In the data rows, 128 means zero.
Here are some rows, each followed by its group. Rows of different groups can look alike.
147 164 109 130 184 132 138 111 118 149 129 133 91 134 129 129 139 151 154 112 133 159 156 111 133 140 77 145 123 135 142 106 k
146 82 210 122 99 126 131 102 102 86 125 129 180 110 71 123 126 116 67 166 142 92 119 82 174 116 101 100 134 114 95 103 q
143 81 209 137 121 162 131 116 106 123 93 127 176 152 123 108 123 142 79 151 151 106 115 131 150 109 143 97 143 109 139 176 q
154 155 62 139 54 85 131 166 162 70 115 97 117 117 133 137 188 134 122 110 103 179 73 165 98 80 106 92 120 125 143 71 h
141 180 63 86 162 99 108 175 131 153 101 141 95 69 141 117 76 135 124 43 146 145 137 87 98 115 94 136 129 165 118 95 k
107 109 112 134 124 106 123 151 113 86 138 142 136 129 159 133 146 114 125 129 120 74 139 117 90 130 174 98 158 141 123 159 t
125 98 142 149 104 147 134 133 114 101 106 139 142 171 114 122 118 144 122 135 140 119 107 127 109 113 118 125 146 117 123 83 w
94 106 115 114 83 134 127 137 127 93 124 154 152 99 137 142 98 134 112 142 118 92 98 141 132 129 172 88 124 158 124 152 t
139 153 112 141 118 121 117 135 121 132 133 54 143 135 127 106 148 179 100 120 79 174 114 121 101 59 121 112 115 140 105 122 h
87 137 126 137 167 94 130 135 127 158 158 139 84 140 132 133 115 96 132 96 91 166 108 142 76 111 149 118 120 100 187 85 l
97 98 142 114 143 113 128 118 92 140 174 202 136 61 159 180 105 84 133 94 120 124 172 128 158 165 163 156 155 145 137 87 d
124 123 181 107 140 145 137 111 100 143 115 154 144 110 144 134 33 147 81 118 182 76 150 108 155 178 149 101 128 150 100 95 q
120 87 183 129 160 145 130 104 135 127 112 148 159 159 171 141 91 107 102 148 173 112 114 102 131 130 165 90 113 111 197 126 q
97 156 124 144 109 86 147 154 108 142 109 162 116 102 112 159 74 122 155 115 116 138 125 170 117 131 143 96 148 138 125 108 t
161 172 123 119 165 108 132 92 119 121 144 141 119 93 140 102 116 118 133 91 130 168 170 68 108 95 89 124 134 123 83 112 k
106 99 134 130 161 119 119 139 85 98 144 127 86 140 141 159 180 99 155 122 110 105 124 125 163 148 127 204 147 129 144 119 d
106 167 112 198 162 110 135 147 99 124 165 103 118 135 92 129 142 105 162 92 115 139 179 155 94 97 145 134 141 133 102 101 l
122 192 94 102 123 110 100 151 126 137 114 121 127 120 124 118 113 153 136 131 174 124 101 87 111 128 101 112 102 141 129 124 h
126 127 80 131 82 148 116 130 69 162 177 162 143 108 112 122 155 102 159 86 85 116 204 144 125 76 155 103 189 154 27 165 l
134 105 179 105 79 126 142 106 105 112 97 147 146 139 138 129 99 133 79 159 153 108 106 121 154 166 131 114 117 121 118 155 q
182 146 102 126 121 130 121 110 117 157 161 118 139 87 97 107 157 140 146 144 90 113 169 165 129 126 99 96 132 144 123 166 h
135 123 155 91 112 124 135 139 121 141 107 85 120 148 117 116 129 117 77 142 166 107 109 120 126 172 153 98 99 130 151 150 w
93 137 133 117 164 101 106 106 96 85 156 209 108 114 164 152 162 99 157 94 148 107 182 76 144 160 138 145 146 130 106 134 d
77 198 107 91 167 131 126 132 117 148 126 178 125 120 109 88 108 151 207 80 182 152 152 124 139 169 75 119 86 111 104 90 k
146 52 114 145 66 137 145 152 143 133 110 47 128 162 144 117 170 154 98 161 123 174 118 127 128 46 104 95 97 112 143 96 h
118 105 142 132 133 109 105 131 109 107 97 104 119 162 166 117 122 107 141 153 164 105 86 98 124 158 171 97 99 110 129 139 w
132 129 125 152 139 117 124 160 124 114 140 126 86 120 128 131 174 98 188 120 91 121 159 155 95 111 135 138 137 115 142 113 l
128 158 126 124 133 140 121 136 145 143 137 102 149 128 168 115 121 179 87 107 157 157 142 104 134 123 95 104 115 162 101 143 k
97 154 146 83 153 130 107 113 103 145 139 156 94 137 108 118 167 72 103 80 96 141 146 131 50 109 194 117 144 147 161 152 l
125 120 134 99 128 111 133 116 133 139 124 142 114 116 159 129 153 154 133 124 144 126 121 101 149 157 103 141 129 139 143 147 k
160 107 145 81 125 102 145 93 101 83 111 185 179 89 107 79 66 128 68 164 137 94 144 69 170 183 108 91 120 129 70 141 q
157 64 202 149 110 145 166 118 153 144 115 98 163 121 79 130 107 134 90 204 149 121 127 162 150 145 119 91 116 122 171 147 w
164 178 86 125 116 129 92 115 106 116 150 95 139 113 138 117 148 193 98 94 107 119 137 84 130 87 72 109 152 160 68 165 k
89 109 159 147 139 206 141 124 133 196 165 142 176 147 77 122 117 126 170 153 159 123 154 161 164 170 161 166 157 125 140 169 l
157 104 108 141 113 128 146 142 165 149 111 91 138 153 109 120 131 154 135 113 126 183 100 128 99 62 88 106 119 124 117 142 h
114 207 162 88 99 111 112 96 50 110 143 162 97 91 163 108 217 102 112 102 74 111 71 144 161 128 146 158 182 142 159 137 d
107 145 154 93 98 147 119 95 75 95 123 110 163 129 190 144 110 114 72 69 172 135 88 94 114 83 168 112 121 121 108 103 q
104 147 157 142 165 148 122 142 129 123 110 146 99 120 108 121 147 90 160 152 107 105 102 155 99 112 173 127 128 69 195 100 l
125 56 153 193 51 91 151 160 184 137 119 118 186 100 111 195 137 138 106 166 126 177 141 148 152 80 124 168 178 115 149 136 t
147 150 106 141 124 104 131 139 150 144 108 101 132 136 87 124 114 148 134 133 104 149 135 127 90 98 108 117 137 129 126 155 h
102 107 116 158 156 126 119 121 95 105 140 154 143 83 194 171 163 120 108 95 141 111 110 132 137 130 130 152 155 178 136 129 d
125 91 120 154 77 118 140 144 144 114 107 130 141 156 101 127 180 94 136 178 106 134 114 156 144 90 137 135 158 94 155 176 t
111 126 96 113 127 136 88 130 92 109 104 172 48 117 186 135 183 107 147 90 163 85 77 89 131 168 151 135 125 103 160 130 d
147 101 123 137 110 104 144 115 196 168 122 143 138 77 150 118 127 133 152 116 141 132 124 175 112 146 123 61 90 140 156 143 h
141 187 107 105 121 138 117 93 113 120 128 110 127 126 151 99 141 154 102 69 150 132 116 88 118 105 99 136 125 135 89 105 k
86 131 90 130 110 126 129 156 128 107 127 123 122 110 133 166 69 132 130 131 142 115 94 108 158 129 143 182 149 124 98 118 t
107 141 116 165 116 117 113 161 118 119 159 139 144 137 122 132 176 93 128 88 92 146 170 154 83 82 173 131 169 137 105 120 l
115 128 157 125 110 160 143 123 121 186 148 166 198 126 94 119 35 127 100 186 130 81 154 104 156 189 183 134 148 128 108 200 w
98 64 134 122 130 74 136 120 187 157 117 165 111 120 100 159 64 84 142 197 123 149 120 142 140 159 159 79 114 123 203 157 t
138 163 143 135 154 134 127 120 171 181 112 122 91 134 183 138 135 147 142 85 136 148 125 106 124 144 76 152 116 138 143 133 k
118 131 88 142 144 174 124 126 112 148 136 162 101 125 187 183 145 98 160 92 137 103 128 172 134 144 146 181 137 139 119 117 d
164 137 139 156 150 107 138 126 187 163 123 89 114 118 112 105 123 163 125 108 166 170 125 141 90 100 70 111 117 139 144 119 h
131 73 61 181 74 205 122 129 162 186 171 117 176 69 120 136 136 91 176 101 153 86 255 152 145 96 158 116 168 161 46 181 l
112 107 128 120 110 125 136 174 144 91 113 96 110 138 105 148 127 115 135 134 95 158 87 132 139 119 143 162 145 123 153 136 t
123 126 126 99 98 105 118 145 139 101 133 169 159 97 123 131 105 102 99 184 110 89 125 142 122 140 149 86 115 136 138 155 t
135 138 135 134 104 61 126 173 190 183 118 163 149 87 119 120 81 100 189 114 143 162 166 131 116 124 138 89 104 106 161 95 h
106 132 108 119 143 139 128 135 128 105 143 130 172 133 129 112 48 125 76 183 121 106 133 136 130 106 138 154 102 118 90 109 w
141 95 156 105 83 128 137 153 127 110 102 110 139 181 115 130 144 147 127 169 109 116 95 161 136 157 136 137 121 133 135 135 w
105 195 91 110 179 164 128 126 101 131 186 164 100 129 108 136 122 81 175 116 105 91 184 125 112 140 161 141 147 134 98 136 l
151 115 125 155 96 120 127 119 119 169 150 125 116 141 140 112 209 100 132 119 76 86 129 203 113 98 149 145 152 111 124 179 l
125 137 141 174 103 125 132 96 124 152 147 82 165 114 95 106 128 127 132 123 112 177 109 77 138 144 121 108 121 138 130 95 k
153 139 109 126 117 84 146 137 180 178 144 123 145 79 61 95 79 166 113 152 108 182 154 112 128 107 67 138 141 136 106 112 h
152 90 191 153 102 197 142 108 91 116 100 133 180 168 146 111 108 176 85 122 175 119 134 90 134 153 148 126 119 124 128 113 q
124 100 169 165 162 172 130 137 120 144 150 115 94 128 110 138 132 105 157 140 118 135 176 167 118 146 157 150 140 111 147 111 l
125 151 104 112 85 96 114 142 126 90 115 62 116 137 126 132 111 142 121 98 139 159 63 99 81 84 64 125 120 108 96 103 h
121 171 141 116 104 147 126 155 124 99 137 148 130 102 158 148 128 108 159 125 108 122 129 166 98 83 158 167 152 118 86 73 l
123 126 124 109 165 129 139 142 127 130 151 144 89 132 123 112 127 70 166 115 86 112 154 168 110 124 140 108 122 118 124 92 l
143 32 157 145 97 94 125 140 135 79 123 113 121 137 127 136 191 102 96 143 125 107 105 206 113 126 164 84 124 118 141 119 t
96 87 137 126 96 51 114 134 153 129 132 173 177 98 163 117 80 94 109 102 155 101 107 145 111 160 145 53 133 124 150 129 t
113 107 113 92 98 106 116 157 144 95 140 123 121 120 122 132 122 85 136 102 79 127 74 148 140 93 170 156 158 141 165 91 t
123 104 130 136 107 118 140 156 129 106 112 160 129 118 99 117 119 116 142 171 101 111 133 163 129 147 144 134 114 108 128 128 t
109 102 121 153 132 144 109 139 107 118 143 96 104 136 133 124 158 117 137 121 92 139 132 170 112 139 155 164 156 106 140 145 l
164 125 128 179 112 139 131 126 172 173 131 61 152 147 134 102 171 168 122 140 145 170 109 134 109 79 95 104 132 116 109 143 h
140 145 70 115 144 79 103 107 119 110 126 108 118 130 165 119 149 150 106 87 133 156 102 86 105 81 53 118 112 144 92 99 k
123 84 188 143 91 129 124 105 88 113 147 146 202 143 121 99 115 107 65 111 155 87 158 147 137 138 166 92 113 136 115 129 q
77 155 105 91 160 86 101 130 99 74 145 220 83 97 175 142 138 69 148 71 117 68 137 87 131 131 162 113 134 149 100 90 d
163 175 90 95 130 124 110 121 200 107 100 127 49 169 212 129 150 200 162 153 157 72 103 144 80 187 112 118 87 132 131 221 h
129 135 156 96 100 171 134 81 90 104 124 148 146 135 173 127 93 117 72 112 177 114 145 89 119 134 147 122 128 135 111 109 q
161 143 63 123 130 94 129 161 142 137 105 117 102 114 111 110 132 148 148 129 63 152 98 135 104 98 91 150 124 113 114 119 h
111 148 128 124 175 133 138 146 143 141 137 125 92 105 130 116 141 69 175 108 75 127 136 125 115 154 150 173 142 110 138 75 l
134 130 125 137 156 131 113 124 114 153 164 120 111 142 138 142 159 85 165 131 82 103 166 178 93 105 184 98 147 97 124 113 l
130 116 151 161 93 125 142 124 137 116 115 130 160 158 113 134 138 137 120 124 138 93 105 142 113 89 150 123 124 110 89 127 w
84 151 93 124 100 130 113 137 116 101 107 134 134 144 141 136 124 117 136 137 135 54 111 124 97 128 159 108 115 150 130 171 t
130 96 102 147 112 82 124 151 172 92 124 121 152 112 105 144 112 159 117 115 93 175 90 92 147 64 88 127 123 129 116 146 h
164 154 101 102 187 137 132 123 158 147 119 113 103 132 125 108 119 142 122 82 156 179 109 127 125 120 90 136 109 139 144 91 k
108 100 144 154 148 128 109 106 103 101 150 157 106 102 176 183 192 93 133 75 141 123 140 146 142 139 158 158 144 160 147 133 d
119 99 99 177 49 124 118 144 200 114 106 169 133 105 160 104 76 129 130 105 197 171 131 186 127 147 137 73 121 130 167 101 w
133 151 119 127 139 97 124 139 173 151 101 107 138 83 145 102 137 131 156 101 149 159 111 161 129 102 120 104 118 120 128 114 h
124 137 123 128 123 153 126 113 120 91 117 94 123 132 144 126 129 149 106 120 145 98 108 119 101 129 127 141 116 115 113 118 w
128 66 134 160 157 111 142 124 101 139 146 181 117 105 134 163 175 93 129 131 87 132 163 100 185 182 110 160 189 118 135 88 d
Which 3 groups are nearest to each row below, nearest first, going by the distance to the centre of the group?
140 171 161 132 150 116 119 120 148 180 132 139 94 99 122 125 120 140 140 98 113 150 137 100 136 181 106 129 111 137 115 127 ~ k h l
105 106 146 120 80 126 117 129 142 150 129 111 130 175 130 149 147 130 110 152 180 85 105 196 110 132 142 113 93 130 164 170 ~ w t h
30 190 185 66 120 165 136 135 69 94 98 189 224 157 91 87 190 136 221 100 255 37 115 126 161 121 54 36 24 132 118 127 ~ q w k
114 97 122 90 124 133 121 150 113 76 125 127 109 136 124 163 136 96 157 193 111 105 90 76 106 97 165 147 148 101 162 120 ~ t w l
116 94 161 144 151 130 128 82 127 165 142 178 104 96 177 160 123 83 157 135 155 129 146 171 145 205 154 148 136 112 167 101 ~ d l t
151 135 125 147 101 142 146 93 73 91 106 142 211 140 98 121 124 146 52 154 117 138 117 70 156 130 122 141 124 107 119 143 ~ q w t
Which 3 groups are nearest to each row below, nearest first, going by the distance to the group's nearest row?
102 119 141 118 138 156 145 160 134 160 119 144 140 99 65 115 37 134 125 168 138 103 154 145 151 189 136 145 156 116 137 156 ~ w t l
110 111 106 110 95 123 137 156 111 143 116 140 126 162 134 163 85 144 163 152 175 91 119 237 129 128 174 110 101 118 173 205 ~ t w h
159 87 111 135 136 72 167 133 139 135 120 154 140 130 84 134 134 169 86 194 99 128 174 114 156 155 88 87 139 109 114 137 ~ t h k
90 106 127 132 110 101 151 150 133 121 141 173 164 121 87 144 118 127 121 150 114 112 170 144 136 105 150 111 139 137 143 141 ~ t w h
97 129 119 139 97 135 110 140 163 114 137 141 148 151 119 154 118 117 118 141 120 135 134 165 130 114 152 159 142 132 107 140 ~ w t l
135 117 122 135 160 138 125 123 135 162 157 153 122 94 122 159 140 88 165 118 116 142 156 124 116 130 144 139 165 134 152 86 ~ l d k
174 148 123 129 125 107 151 124 128 145 108 110 142 79 90 98 108 167 119 148 95 153 159 95 134 122 73 139 124 122 105 135 ~ h k t
112 102 132 126 161 114 124 113 110 143 133 210 85 111 154 165 160 90 150 105 144 93 172 157 166 230 146 170 146 121 167 102 ~ d k l
130 73 162 132 117 148 150 143 87 97 128 119 139 166 116 137 134 133 133 228 107 132 106 149 131 120 158 142 152 116 136 131 ~ w t l
108 188 158 98 158 89 105 92 55 109 145 183 54 118 175 142 174 66 127 89 87 133 72 111 118 176 177 175 108 122 173 102 ~ d l k
Which 3 other groups have their centres nearest to the centre of group k, nearest first?
h w l
Group h spreads out most along one direction. Which 3 other groups' directions of most spread are closest to that one, closest first?
t k w
Which 3 groups are nearest to each row below, nearest first, going by the average distance to the group's rows?
159 161 83 120 130 126 142 154 125 129 124 79 103 140 90 92 136 180 147 105 109 167 123 129 116 136 53 159 135 136 133 99 ~ k h w
150 131 113 155 140 172 147 135 158 152 119 57 132 110 101 112 126 215 128 140 107 155 123 121 133 133 84 150 121 131 118 125 ~ h k w
173 179 152 113 160 125 131 101 111 155 136 118 79 129 72 101 154 141 114 107 95 160 117 142 153 123 65 137 130 128 124 134 ~ k h l
180 128 154 147 149 158 156 112 173 190 116 114 138 145 105 80 132 160 125 167 108 157 157 153 115 120 105 103 89 122 136 194 ~ h w k
129 129 124 124 128 96 134 154 141 137 152 154 173 132 98 135 108 123 99 157 110 115 178 140 121 93 156 133 151 173 120 141 ~ t w l
95 122 122 138 119 110 94 152 141 141 135 153 142 142 153 121 126 72 174 82 135 176 153 158 96 82 168 153 155 106 126 126 ~ l t d
130 206 75 78 65 111 85 113 25 53 181 199 120 88 178 129 202 96 117 48 58 75 156 125 156 108 155 148 191 174 82 152 ~ d l k
Which 3 other groups have their centres nearest to the centre of group t, nearest first?
w l h
Which 3 other groups have their centres nearest to the centre of group l, nearest first?
t d w
Which 4 groups are nearest to each row below, nearest first, going by the distance to the centre of the group?
114 96 133 139 165 137 143 139 112 177 149 146 104 130 112 128 108 86 194 121 136 130 167 159 105 138 160 143 113 122 118 120 ~ l t w d
125 63 92 127 118 116 170 138 122 137 128 160 183 89 67 118 74 97 104 167 106 106 162 138 148 158 126 141 151 138 164 109 ~ t w q l
140 103 178 135 103 128 133 108 165 132 105 84 145 130 98 114 172 156 121 162 157 156 88 160 138 120 126 155 130 138 184 140 ~ w h t q
142 135 165 129 140 168 116 96 117 147 102 90 113 139 158 124 152 160 129 145 125 166 103 97 136 110 117 145 112 112 122 140 ~ k h w q
126 106 158 132 110 181 131 131 160 122 86 144 154 129 199 114 123 166 87 137 163 126 70 113 119 114 164 100 82 124 117 144 ~ w q t h
Which 4 groups are nearest to each row below, nearest first, going by the average distance to the group's rows?
109 137 92 141 60 121 123 170 182 126 127 110 137 161 146 137 105 147 152 145 97 164 93 153 83 55 114 118 118 126 109 155 ~ h t w k
121 203 110 100 164 114 109 109 125 128 138 127 127 105 126 141 89 159 122 110 130 189 146 72 129 170 102 164 161 140 90 136 ~ k h d w
148 96 207 149 91 163 130 92 172 127 106 138 206 95 182 122 103 144 59 120 165 128 91 149 143 117 156 79 105 123 133 117 ~ q w t h
Which 3 other groups have their centres nearest to the centre of group q, nearest first?
w t k
Group k spreads out most along one direction. Which 3 other groups' directions of most spread are closest to that one, closest first?
h l d
Which 4 groups are nearest to each row below, nearest first, going by the distance to the group's nearest row?
110 169 96 90 116 137 113 115 81 104 139 144 127 109 129 103 188 93 157 97 80 97 141 138 127 66 149 152 151 131 123 94 ~ l t d k
Group w spreads out most along one direction. Which 3 other groups' directions of most spread are closest to that one, closest first?
q l d
Group t spreads out most along one direction. Which 3 other groups' directions of most spread are closest to that one, closest first?
h d k
Which 3 other groups have their centres nearest to the centre of group w, nearest first?
t q h
